In the rows, 128 means zero.
A state moves one step at a time under one of 6 hidden systems, and each row is a state written as 20 numbers. Each run below is a few steps of one system.
path 1, V, 8 rows:
[[195  84 113 131 155  86 103 164 115 109 103 155  90 133 109 121 138 102
  165 159]
 [ 67 141  90  55 172 135 109 126 143 156  80 140 120 127 116 149 115 125
  156 109]
 [ 79 131 137 135  88  91 136 138 143 173 154  95 131 177 127 143 161 174
   80 121]
 [191 144 181 159 143 146 122  81 140 108 153  74 145 146 158 144 138 115
  146 102]
 [170 112 125 130 106 132 144 118  75 108  94 191 116 145  95 120 160  69
  157 121]
 [127 122 101  83 168  71  76 137 129 157  83 140  95  85 123 111 129 161
  140 133]
 [ 48 179 136  98 114 148 131  99 143 155 138 126 148 130 127 151 133 155
   89  85]
 [173 131 174 194  90 100 138 109 133 113 180 106 127 137 137 140 155 150
   83 132]]
path 2, T:
[[104 141 129 120 147  69 120 153 178 167 131  79  86 146 131 165 122 181
  125 128]
 [134 158 178 153 115 129 143 154 157 125 175 101 112 197 126 180 141 115
  123 101]
 [205  94 144 162 138  93 128 141 126 101 129 134  95 169 108 158 155  93
  152 147]
 [145 133 119  88 169 107 126 102 135 141  67 125  93 149 109 170 140 102
  189 103]
 [104 135 139  87 130  75  87 113 126 172 118 126 118 174 111 146 188 151
  106  94]
 [177 151 185 147 141 112  93  77 141 125 162  83 138 143 151 150 162 146
  110  95]
 [187 153 166 158  99 123 154  76  94 103 120 164 109 130 107 147 165  94
  136  99]
 [177 147 130 103 150  78  90 116 102 129  85 173  82  78 114 115 143 130
  153 110]]
path 3, V, 8 rows:
[[ 63 119 104 123  84 155 183 174 127 161 120  98 141 180 134 110 110 125
  144 134]
 [158  89 142 140 138 130  91 163 131 136 161  58 161 171 169  88 130 133
  139 141]
 [130  84 106 114 136 187 139  83  99 118  99 118 185 160 132 111 140  78
  158 130]
 [134  82  91 125  97  87 136 130  91 168  78 106 128 128 137  65 144 154
  148 154]
 [102 157 136  87 131 161  95 110 112 159 118  92 167 106 173  69 117 145
  143  88]
 [119 103 132 150  79 143 123  95  88 126 155 143 187 132 132  83 168 137
   69 134]
 [179 116 121 160 136 132 131  68 114 110 107 109 144  53 156  89 110 149
  137 149]
 [101 159 113 119  86 163 154 143  86 125 110 182 129  74 124  74 101 118
  133 119]]
path 4, H, 8 rows:
[[169 141 166 159 163 159 118  78 158  78 171 117 150 123 133 179 128 109
  110 120]
 [167 114 109 156 110 105 186 111 110 110  81 166  82 119  91 150 131 101
  161 147]
 [127 148 126  81 151  75  74 188 126 158 108 145  80 115 126 108 125 146
  149 113]
 [ 63 151 139  96 143 151 105 114 155 133 161 141 154 162 112 177 148 128
   79 100]
 [168 114 144 193 121 100 164  76 158 111 147  90 120 129 128 175 140 151
  104 152]
 [185 165 155 136 122 125 151 153 111 116 102 143  75 126 126 127 112  88
  196 100]
 [114 101 112  83 143  99  74 179 110 133 126 187 120 158  93 127 161 107
  112 133]
 [ 95 132 118 104 185 122 102  76 181 136 127  95 139 117 130 184 126 162
  107 127]]
path 5, H (8 x 20):
[[ 85 109  92 139  66 116 157 164  99 153 120 145 132 108 124  69 120 158
  100 157]
 [113 148 139 128 146 171  95 163 148 119 173  97 162  88 173  88  79 150
  118 131]
 [ 92 103 102 161  90 189 192 128 120 103 141 144 166 134 118 123 106 103
  111 161]
 [152  93 101 156 131 116 134 175 133 129 123  88 119  94 159  77  81 153
  152 179]
 [ 68 140 109  91 118 194 142 178 118 139 122 128 155 147 141  94  91  99
  158 115]
 [105  61  97 149 115 129 125 143 133 137 155  89 179 154 144  97 133 154
   89 179]
 [137 132 126 138 139 188 157 107 138 123 114  63 157 116 172 105  82 119
  180 126]
 [122  87 105 135  69 140 157 155  75 145 108 134 152 160 128  63 142 107
  141 145]]
path 6, U, 8 rows:
[[ 99  79 112 142 141 133 140 125 166 128 153  89 157 199 119 178 144 127
  105 158]
 [179 115 149 173 110 113 172 122 137 135 124  60 112 178 145 140 133 121
  173 131]
 [163 123 152 105 119 136 103 170  89 136 119 132 126 190 133  97 154  77
  176  96]
 [133  75 104  81 178 123  66 101 118 140 103 114 168 154 132 115 163 119
  137 132]
 [124 118 120 130 107 130 157  29 112 153  86  90 159 133 136 126 161 142
  131 113]
 [176 152 168 148  76  99 118 102  77 140 128 137 123 112 141  76 167 143
  118  98]
 [165 145 143 105 159 153  66 106  99  95 134 177 148  71 134  95 130 107
  123 107]
 [101 110  78 114 140 131 140  75 118 114  88 183 133  67  98 135 124 133
  106 154]]
path 7, K:
[[120  84  93 120 158 157 129  52 132 128  98  82 184 123 146 123 129 132
  134 148]
 [127 130 135 148  68 157 168 112  89 152 114  84 160 139 161  64 129 130
  148 114]
 [178 116 154 126 131 142  62 153  88 113 154 135 159 118 157  59 140 110
  128 120]
 [126 120 105  98 158 182 110  76 102  98 104 177 169  85 119 115 125  91
  131 124]
 [109 107  80 132 103 125 160 103 104 147  80 120 139  68 140  70 105 162
  134 158]
 [114 174 153 123 113 152 103 152 123 142 157  99 145  85 175  67  95 162
  121 103]
 [126 124 131 147 128 182 114 153 118  76 179 181 162  96 124 111 105 102
   89 146]
 [143 109  86 138 168 158 150 121 144  95  97 131 123  67 132 127  71 115
  165 170]]
path 8, S:
[[186 105 150 130 142 113  87  64  97 109 126 153 152 140 117 132 190 106
  111 115]
 [145 138 119 111 139 103 134  37 111 132  72 158 114  97 102 153 160 129
  134 107]
 [122 172 144 108  97  80 109  99  98 159 107 162 101  87 118 108 160 165
  103  89]
 [138 171 165 126 139 123  77 101 128 107 170 170 135  81 125 137 146 148
   69 100]
 [141 141 128 156 141 105 138 100 150  89 145 181  98  76  92 184 125 139
   85 148]
 [127 167 128 121 145  75 125 161 157 134 118 153  55  82 110 159 104 159
  132 128]
 [ 85 172 148 103 139 116  96 195 162 132 170 157  97 138 113 161 117 137
   99 108]
 [116 116 138 150 155 110 115 156 187 111 183 112 120 163 115 193 128 143
   86 153]]
path 9, K, 8 rows:
[[194 129 149 151 165  99 102  79 148 126 122  69 119  93 162 128 124 161
  147 128]
 [ 99 177 150 116  74 164 162 143  90 131 124 178 122 147 109 121 137  90
  134  82]
 [169  79 108 133 163  70  71 144 129 119 129 144 114  96 122 111 140 153
  108 173]
 [ 83 191 136  97 139 170 153  72 145 134 107 125 131 104 130 166 110 127
  142  78]
 [126  96 112 174  68  87 155 172 110 135 147 144 114 128 116  96 136 156
   89 172]
 [164 173 168 117 188 141  83 124 163 109 150 102 113 105 152 153 103 126
  153  97]
 [ 80 116  97 128  91 150 178 151 110 118 122 196 125 152  81 147 135  93
  112 143]
 [159 101 113 133 174  77 102 130 163 144 113  68 106 107 150 130 111 172
  146 160]]
path 10, U:
[[147 165 157 151 116 142 139 166 141 136 147  67 117 108 177  90  81 148
  161 116]
 [104 102 119 120 114 183 120 187 105 104 161 169 166 165 119 102 125  79
  116 139]
 [134  64  80 135 168 116 122 129 153 130 109  77 144 115 147 115 100 154
  143 187]
 [ 87 149 127 130  74 170 194 122 112 158 106  90 145 154 147 102 112 121
  159 105]
 [147  98 142 141 102 107  79 186 103 139 171 118 148 150 147  64 149 146
   98 144]
 [145 108 120 126 171 200 118  93 134  95 128  98 184 111 158 112  97  98
  156 137]
 [114  81  81 144  73 120 182 123  87 143  85 144 135 132 112  87 139 125
  133 163]
 [127 156 140 110 125 120  96 148 121 163 124  79 131  90 179  59 103 170
  146 108]]
path 11, T:
[[129  98 129 122 173  96  89  87 165 130 144 101 145 165 119 185 169 146
   94 136]
 [156 147 159 161  95 109 175  64 129 147 114  76 118 158 137 153 156 138
  141 101]
 [186 153 171 123 103 103 107 154  83 134 121 149  97 149 128  97 159 100
  161  87]
 [159 132 136  89 191 127  59 100 128 100 124 176 128 110 109 153 151  99
  127 110]
 [108 135 115 123 131  93 138  40 138 140 102 137 123  99 104 169 159 165
   90 123]
 [140 191 172 146  86  92 136 120 122 157 136 102  95  98 150 107 132 175
  122  88]
 [164 175 178 141 128 142 101 164 120  88 179 183 110 113 118 135 126  98
  114 100]
 [156 111 103 143 168 105 127 106 145  86 117 183  97  80  89 174 120 121
  115 164]]
path 12, S (8 x 20):
[[133 178 152 163  89 102 172 170 138 123 146 156  62 105 113 148 106 141
  122 123]
 [152 133 145 114 169 109  63 207 147 107 167 155  98 129 122 137 116 118
  125 133]
 [ 78 115 105 108 170 142 131 140 179 118 138 138 124 164  97 206 119 115
  116 144]
 [112 123 127 147 112  77 160 148 166 169 127  65  94 171 131 159 129 170
  133 138]
 [155 166 186 134 120 145 121 165 134 130 160  94 118 187 147 138 131 101
  161  83]
 [164  75 131 137 138 127 114 136 116 105 141 147 144 203 101 153 173  75
  129 143]
 [142 101 108 101 165 103 127  71 138 151  68  88 122 156 125 157 153 124
  171 122]
 [106 162 150 106  74 117 146 100  95 176 102 118 127 166 129 112 171 131
  134  72]]

Which system made each of these runs?
path 13 (2 x 20):
[[ 87 104  84  61 163 139  87 170 119 148  94 145 141 133 127  96 115 115
  154 133]
 [ 63 105  99 117 125 133 136  85 150 163 123  77 173 142 139 132 137 173
   93 139]]
 : U
path 14:
[[ 93 131 138 163  84 126 178 180 156 148 161  82 118 183 136 142 112 145
  120 139]
 [162 111 157 152 137 147 113 198 146 112 178  88 134 183 151 124 113 102
  150 137]]
 : U
path 15, 2 rows:
[[120 131 125 174  90 178 203 139 126  89 147 157 130 125 111 147  99  93
  124 148]
 [137  91  82 128 133 100 135 195 123 132  96 141  93 106 123  94  93 131
  164 176]]
 : T
path 16, 2 rows:
[[166 116 131 172  77 127 183  62  85 119 100 139 133 123 117 115 158 112
  131 132]
 [180 142 136 109 141 102  77 144  91 128 105 152 106  70 144  67 122 133
  155 115]]
 : H
path 17, 2 rows:
[[ 94 145 109  93 171  92 103 153 173 159 112  95  97  97 139 140  95 179
  137 132]
 [ 71 168 156 133  83 155 166 139 143 147 162 114 136 185 125 159 137 128
  106  93]]
 : H
path 18:
[[110  77 100  95 161 103 101 100 140 154 102 102 148 188 114 157 172 128
  129 135]
 [116 155 152 128 101 125 159  63 131 166 108  70 136 163 144 145 158 145
  140  86]]
 : S
path 19 (2 x 20):
[[190  88 125 127 163  95 100 178 127 110 117 143  92 160 110 139 138  91
  168 150]
 [103 123 107  78 181 127 122  91 156 141  84 119 121 161 107 189 141 111
  156 112]]
 : T
path 20, 2 rows:
[[156  98 132 151 137  96 140  54 142 123 121 112 131 164 106 187 179 129
  108 135]
 [170 160 158 133 105  89 146  93 110 160  87  92  92 137 140 123 151 137
  173  87]]
 : T
path 21, 2 rows:
[[138 155 115 126 136 139 186  85 133 130  66 120  93 103 123 154 100 111
  193 112]
 [111 133 130 102  80  95 104 189  83 166 122 158 114 141 124  67 151 139
  120 111]]
 : S
path 22 (2 x 20):
[[178 135 172 139 139 115 103  92 123 102 150 157 125 166 103 176 182  95
  111 101]
 [163 118 116 127 125  83 152  78 106 129  70 162  88 132  88 159 166 112
  150 125]]
 : K
path 23, 2 rows:
[[ 52 140 109 104  92 149 127 130 107 139 140 184 158 116 108 110 141 138
   69 122]
 [142 126 129 169 141 107 119 112 163 113 162  98 130  65 150 129 102 186
   86 164]]
 : U
path 24 (2 x 20):
[[ 95 123 104 125 167 148 122 137 163  86 153 183 128 102  94 184 106 118
   90 155]
 [108 122  95 157 133 122 196 127 171 131 105  92  95 111 126 165  80 151
  150 164]]
 : K
path 25, 2 rows:
[[159 151 149 170 115  83 117 134 139 119 161 130  99  61 138 115 116 182
   87 143]
 [123 178 142 130 139 189 143 146 134  83 147 178 120  88 118 147  82  89
  138 112]]
 : U
path 26, 2 rows:
[[112 124 135 112 118 107  85 203 128 167 150  84 132 150 161  74 122 162
  128 127]
 [115 126 147 122 157 188  92 108 143  91 181 138 186 151 129 155 138  99
   90 119]]
 : K
path 27 (2 x 20):
[[133 150 134 120 134 190 124 190 117 103 139 148 132 106 146  86  75  87
  169 120]
 [ 92  59  72 120 140 150 119 170 127 117 133 146 161 139 116 108 115 117
  112 186]]
 : S
path 28 (2 x 20):
[[108 163 121 114 117  65 141 102 141 174  90 114  81  97 121 139 135 184
  126 110]
 [122 204 192 125 105 136 111 129 131 133 171 128 122 132 140 139 138 137
  108  64]]
 : V
path 29:
[[136 113 107 111 159 160  86 107 106  89 130 186 163  64 123 101 120 112
  106 145]
 [ 96 125  78 132 122 126 169  87 129 131  86 146 122  54 117 122  98 161
  117 158]]
 : U
path 30:
[[139 131 122 142 117 132 137  36 103 112 111 156 152  63 122 115 144 145
   94 128]
 [144 172 136 140  97 112 136 109  99 128 112 161 101  42 134  87 113 158
  119 115]]
 : H
path 31, 2 rows:
[[163 113 137 141  83 141 151  88  72 145  94 103 156 145 148  71 155 110
  160 113]
 [161 108 125 103 134 135  73 110  75 130 109 141 163 102 149  52 149 119
  137 117]]
 : H
path 32, 2 rows:
[[153  65 112 187 119 142 167 101 140 101 148  91 163 151 134 140 129 122
  112 181]
 [157 117 109 135 125 153 171 145 112 126  80 104 112 119 145  94  87  97
  209 138]]
 : V
path 33 (2 x 20):
[[ 84 147 134 165  77 174 195 116 131 108 159 150 147 138 111 155 123 116
   91 129]
 [201  96 129 169 139  80 111 159 131 118 133 100 100 101 147  99 114 151
  146 170]]
 : S
path 34:
[[164 117 100 124 163 117 129 168 130 100  96 171  79  87 110 130  90 103
  174 157]
 [ 47 143  94  78 148 131 118 186 156 149 123 153 113 130 110 145 100 138
  122 130]]
 : V
path 35 (2 x 20):
[[130 177 139 117 135 135 116  74 124 139 111 107 133  47 161  97 106 169
  132 100]
 [101 150 131 140  83 150 138 123  95 108 155 202 146  94 106 109 138 125
   71 124]]
 : U
path 36, 2 rows:
[[162 172 154 146 124 150 166  48 124 121  98 101 124  95 145 137 120 125
  164  93]
 [157 130 136 132  78 101 125 152  66 127 119 196 108 116 107  82 157 112
  120 120]]
 : S
path 37:
[[ 95  72  71 106 171 111  96 162 153 134 119 123 138 111 127 118 108 155
  114 183]
 [ 57 137 109 129 113 172 179 116 159 151 126  70 156 146 148 139  94 147
  132 129]]
 : V
